Each row has a name. Each question is about the rows just above it.

V: [159 148 142 141 141 149 149 146 131 147 146 163 205 160 136 137 203 147
 138 139 170 151 145 181 204 173 139 132]
H: [151 138 132 164 146 131 152 166 138 206 154 135 136 226 153 140 145 135
 137 184 139 131 142 136 132 145 145 145]
L: [159 148 142 141 141 149 149 146 131 147 146 163 205 160 136 136 209 137
 134 144 136 135 142 171 155 137 143 179]
C: [140 143 150 178 141 152 147 140 150 155 147 138 133 135 150 137 141 144
 139 153 132 131 184 143 130 207 137 145]
How many entries does [159 148 142 141 141 149 149 146 131 147 146 163 205 160 136 137 203 147
 138 139 170 151 145 181 204 173 139 132] have? : 28
Number of entries in [159 148 142 141 141 149 149 146]: : 8
How many entries does [159 148 142 141] have? : 4
Number of entries in [159 148 142 141 141 149 149 146 131 147 146 163 205 160]: : 14

Z: [126 138  38 151  94]
U: [119  40 109 126 138]
W: [109 126 138  38 151]
N: [ 38 151  94 206  80]
A: [151  94 206  80 127]
T: [138  38 151  94 206]
B: [171 119  40 109 126]
F: [ 40 109 126 138  38]
How many entries does [ 38 151  94 206  80] have? : 5
Count the entries of [109 126 138  38]: : 4
Count the entries of [109 126 138]: : 3
How many entries does [ 40 109 126 138] have? : 4

G: [137 136 119 129]
Y: [137 136 119 155]
M: [137 143  83 199]
D: [129 129 125 133]
Count the entries of [137 143  83 199]: : 4
Count the entries of [137 136]: : 2
How many entries does [129] have? : 1

patu: [105 207 146 119]
dirab: [ 76 181 204 120]
did: [ 89 217 169 111]
rovit: [ 80 166 202 123]
lafik: [ 78 208 191 113]
vik: [101 212 151 116]
tagif: [ 83 215 180 111]
maz: [ 96 215 159 113]
daro: [109 203 142 123]
gup: [ 76 196 200 116]
Count the entries of [109 203 142]: : 3
Count the entries of [83]: : 1
How many entries does [ 83 215] have? : 2
How many entries does [109 203 142 123] have? : 4

ranir: [119  98 120 157 165 157 116  93 167]
susi: [ 83  92 137 135 150 138  80  94 147]
Visir: [130  99 146 152 179 115 113 146 110]
tosa: [106 113 127 158 168 121 106 151 124]
zar: [108 115 135 146 148 134  85 104 148]
vage: [121 109 121 170 198 139  85 119 165]
topad: [ 82 118 126 131 128 165 137 146 126]
tov: [120 120 129 135 121 140 126 138 128]
nal: [116 114 133 128 129 139 138 120 129]
selas: [123 123 127 138 117 145 121 142 124]
How many entries does [130  99 146 152 179 115 113 146 110] have? : 9
Count the entries of [120 120 129]: : 3
Count the entries of [121 109 121 170 198 139  85 119 165]: : 9

X: [134  78 156 195 114 195 115 114 148 113]
J: [134  78 156 195 114 195 115 114  53 149]
R: [134  78 156 195 114 195 115 114 148 131]
Number of entries in [134  78 156 195 114 195 115 114  53 149]: : 10
How many entries does [134  78 156 195 114 195 115 114 148] have? : 9
How many entries does [134  78 156 195] have? : 4

E: [109 119 122 130 151 140 137  91  73 116]
K: [193 209 144  89 194 136 188 108  85 149]
P: [193 209 144  89 194 136 211 124 149 160]
Q: [152 170 140 136 178 153 178  95  90 157]
How many entries does [193 209] have? : 2
Count the entries of [109 119 122 130 151 140]: : 6
Count the entries of [152 170 140 136 178 153 178  95]: : 8

